128 stands for zero in the data rows.
Some points, one per row:
[ 98 161 107 140 101 161  83 149 156 155 149 121 130 108 113 198]
[109 166 117 145 109 160 132 161 212 154  75 157 107 106 153 110]
[162 140  97 132  94 166  70  92 152 129  94 145 170 100 137 156]
[ 92 127  86  59  79 173  62 135 156 152  80 128  92 177 110 141]
[135  89 182 129 119  61 134 156 114 145 136 131  81 115 104 103]
[111 127 113  97 119 127 128  90 179 144 120 140 121 189  87 194]
[156  98 158 131 141  89 103 146  89 138  97 151  51 199 163 103]
[169 170  79 131 150 164 119 126 144 140  66 134  83 102 164 148]
[144 130  94  91 148 146 117  84 171 107 158 170  59 133  94  99]
[ 89 122 118 145  55 142  97 151 154 215  72 156 131 198 170 106]
[124 127 129  99  81 175  95 113 130 170  77 125 193  98 174 152]
[ 92 165  95 140 107 148  74 134 147 162 146 121 135 109 124 202]
[ 82  74 162 163 139  89 117  68  81 132 110 170  68 140 151 123]
[ 95 124 128 152  64 141 103 145 150 217  76 159 128 201 166 104]
[ 88 127 117 153  61 136  92 150 142 206  75 150 117 207 184 109]
[144 133 118 119 120 164 117  66 132 153 140 135  45  80 124 176]
[172 174  94 140 169 164 136 137 137 134  62 120  78 109 171 135]
[118  91 173 157 132  95  98 134  96 183  46 131 141 181 137 131]
[133 114 107 135 146 123 126 122 144 142 112 135  93 125 106 165]
[ 59 139 100 115 149 140  94 218 167 187 128 161 130 116 146 195]
[139 131  95 144  89 115 122 122 213 122  86 153 118 133 123 136]
[ 78 133 129 157  62 140 104 163 154 204  93 149 124 194 180  94]
[150  99 162 113 133 171 143 113 135 220 120 152 102  51 106  84]
[136 115 148 130  73 113  98 127 140  93 120 139 192  95 106 144]
[121 118 107 126 137 142 165 115 130 116 129  96  86  92 145  98]
[104 145 115 105 143 168 116 104 151 160 103 181 109 122  76 122]
[115 121  88 126 149 142 135 119 143 165 120 132  89 110 108 163]
[107 139 115 105 158 172 114 104 154 156  91 181 100 129  87 118]
[147 213  93 131 175 118  96 103 142 134 150 161  76 119 116 157]
[114 131 107 176  91 104 132  80 124 144 120 169 123 118 120 128]
[162 156  75 149 139 145  85 119 167 176  53 108 169 135 121 169]
[ 95 145 116  95 146 185 124 112 159 162 107 167 119 111  73 115]
[139 181 106 136  92 144 122 162 139 166  74 157  89  88 101  99]
[151 188 145  98  98 124 116 141 124 131  89 198 101 129 126 102]
[146 118 109 168 125 110 180  61 158 124 153 191 108  71 138 124]
[131 132  87 149  90 106 136 138 143 175  91  98 114 152 117 170]
[106 164 109 131 130 150 106 159 127 128 174 132  62 108 151 178]
[ 89  84 155 173 105 126  92 100  90 163  87 166  98 164 128 123]
[126 113 105 135 146 128 122 118 163 151 110 146  92 115 103 164]
[194 140 138 106  83 128 179  50  51 151 188  97 144 200 170  74]
[128 160 118  97  99  81 144  71 118  90 113 140 153 128  82 123]
16 more points follow, each with its number after it:
[116  92 188 155 108  73 110 162 114 163 119 120 118 106  88 100] 0
[168 134  90 132  95 167  56 119 126 139 100 122 178 109 142 169] 1
[ 93 110 124 139 160 145  86 150 146  53 133 144 158 132 124 151] 2
[133 174 119 107  89  68 138  81 118  93 102 142 139 131  89 126] 3
[ 93 165  79 144  99 156  82 131 149 176 149 118 123 115 118 195] 4
[ 92 174  86 102 116 167 142 153 119 171 111 158 154 203 162 115] 5
[126 137 111 132 114 158 117  61 131 153 138 114  34  91 145 188] 6
[139 143  89 149  98 107 119 107 198 118 103 129 120 132 139 119] 7
[103 137 103 140 100  96  81 132 147 189  99 165 151 118 132 183] 8
[ 95 160  89 146  89 152  88 139 155 185 141 133 148 109 104 207] 9
[114 114 112 134 132 139 134 130 156 152 133 156 102 116  97 151] 10
[132 125  78 105 146 120 111 139 187  52 146 134  84 181 142 100] 11
[ 86 121 126 143  72 143 100 151 156 207  82 147 117 208 176  97] 12
[122  97 203 137 103  81 118 160 130 177 120 119 130 102  90  95] 13
[109 115 120 123 172 142 110 151 121  22 153 139  99 132 154 154] 14
[150 192  69  85 155 153  99 141 147 157  65 154 182 123  84 131] 15
Which three of these numbered points are nearest to each point below, looking only along the 3 directions in which the first points spread most? Their numbers follow each, nearest first.
[135 121  95 166 128 118 180  57 157 142 151 185 117  83 142 131] > 14 6 11
[107 143 119 107 143 180 112 102 167 150 109 173  99 124  80 122] > 10 11 6
[ 86 114 109 150  58 145  96 156 154 217  73 163 132 203 170 110] > 12 5 8
[159  92 162 135 143  86 106 156  97 135 101 135  71 183 160 107] > 0 13 11
[185  99 175  92  93 107  87 167 115 112 150 156  56 105 159 174] > 11 14 10
[151 204 102 130 170 116  99 109 130 146 154 161  88 125 109 144] > 6 14 10
[ 94 122 131 144  59 155 108 158 158 206  77 157 127 201 155  96] > 12 5 8
[129 112  96 151 104 151 127 108 152 165 109 116 128 116 135 122] > 7 2 8
[146 179  66  99 156 150  97 121 147 171  66 149 176 142  93 144] > 15 4 9
[110 125 125 131 176 131 106 138 117  24 138 141 107 127 152 154] > 14 6 11
[ 88 162  71 176  94 151 109 117 159 178  99 143 141  89 176 102] > 8 5 4
[138 143  82 155  98 132  86 153 137 182  36 167 140 158 124 104] > 5 8 12
[177 161  65 145 141 161  91 132 172 160  54 100 155 112 129 149] > 15 9 4
[169 153  65 141 136 159  97 122 160 169  61  97 160 117 123 145] > 15 9 4
[137 160 114  98  94  79 146  90 107  94 107 135 146 122  80 125] > 3 7 2
[134 165 112 113  96  67 151  84 101  83 117 129 139 134  84 113] > 3 7 14
[133 185  98  89 168 143 125  98 142 159 164 103 108 142 102 161] > 6 2 14
[100  81 146 161 135  95 113  63  66 140  97 155  59 146 147 124] > 0 13 11
[ 94 174  99 100 110 157 139 150 104 166 108 172 162 208 162 108] > 5 8 12
[116 123 104 180  95  83 134  74 124 159 111 166 124 150 105 136] > 13 0 7
[146  89 150 112 143 164 149 119 137 204 125 146 109  70 117  91] > 11 14 10
[144 171 115 153  85 157 109 175 174 160  75 137 134 117 166 141] > 8 5 4
[100 165 106 154  87 138  83 158 155 169 147 134 128 113  96 195] > 4 9 15
[ 64 146 105 106 158 148  98 216 168 180 133 146 129 113 155 195] > 4 9 8
[107 129 160  92 117 156 137 162 147  83 143 154  98 218 119  64] > 0 13 11
[ 63 143 104 123 156 144  91 217 176 191 141 149 135 109 159 201] > 4 9 8
[ 96  83 157 140 125 175 178 121 134 103 211 177  70 153  69  94] > 14 11 6
[120 122 104 128 134 148 164 113 141 107 130 112  84  91 152 111] > 14 11 6
[151  96 144 115 149 159 144 112 135 217 117 154 107  74 123 103] > 11 10 14
[101 127  53 123  77 139  53 115 147 146  82 175 140 125 158 166] > 8 9 4
[135 161 116 104 102  66 149  75 105  98 113 144 146 126  80 117] > 3 7 2
[104 131 123 104 122 130 119 105 173 134 140 142 146 203  79 186] > 7 2 8
[118 124 141 147 140 175 162 137 125 114 104  67  79 146 157 134] > 11 10 13
[171 175  83 127 163 157 120 131 135 140  69 119  80 110 166 150] > 10 2 6
[119  94 159 158 140  99 105 140 105 200  44 132 136 194 123 118] > 12 13 0
[152 147 122 102 124 169 107 125 116 102 106 145 117  78 165 133] > 2 7 10
[117  93 146 163  91 181 133 123 105  82 188 104 178 113 114 139] > 3 7 2
[134 117 100 142 147 133 125 133 146 154 115 127  94 118 111 161] > 10 11 2
[154 136 100 133  98 171  58 111 149 136 108 136 181  98 131 156] > 1 15 9
[163 130  96 126  99 162  67 119 148 131  94 138 183  99 126 163] > 1 15 9
[112 120  65 113 151 101  89 175 167 142 181 144  91 125 157 185] > 10 2 11
[135 138 124  99  90 175 100 114 138 158  73 120 193  98 182 145] > 1 8 9
[113 153 114  98 148 182 114 105 171 156 110 184 112 119  85 121] > 10 2 6
[ 53 118 125 128 141 148  84 152 163 128  83 117 118 171 199 126] > 5 8 12
[124 205 112 154 159 133  85 130 145 176 107 176 131 123  97 169] > 4 2 10
[141 137 148 110 158 119  78 113  87  54 170 105 151 162  80  47] > 3 13 0
[136 131  95 163  96 134  84 160 148 200  37 174 145 157 122 102] > 5 12 8
[140 147 166 140 110 148 191  67 114 175 152 184 133  95  93  64] > 3 14 11
[179 152  69 148 122 156  99 126 169 178  52 110 166 112 112 151] > 9 15 4
[ 99  90 177 151 136  93  98 150 109 176  51 134 129 186 124 131] > 12 13 0
[171  72 123 117 138 128 146  93 117 176 149 134  89  71 111  93] > 14 11 6
[158 148  61 149 138 163  93 127 164 172  46 114 162 129 108 156] > 9 4 15
[ 97 143 111 109 141 179 119  98 165 171 100 183 113 126  77 134] > 10 2 11
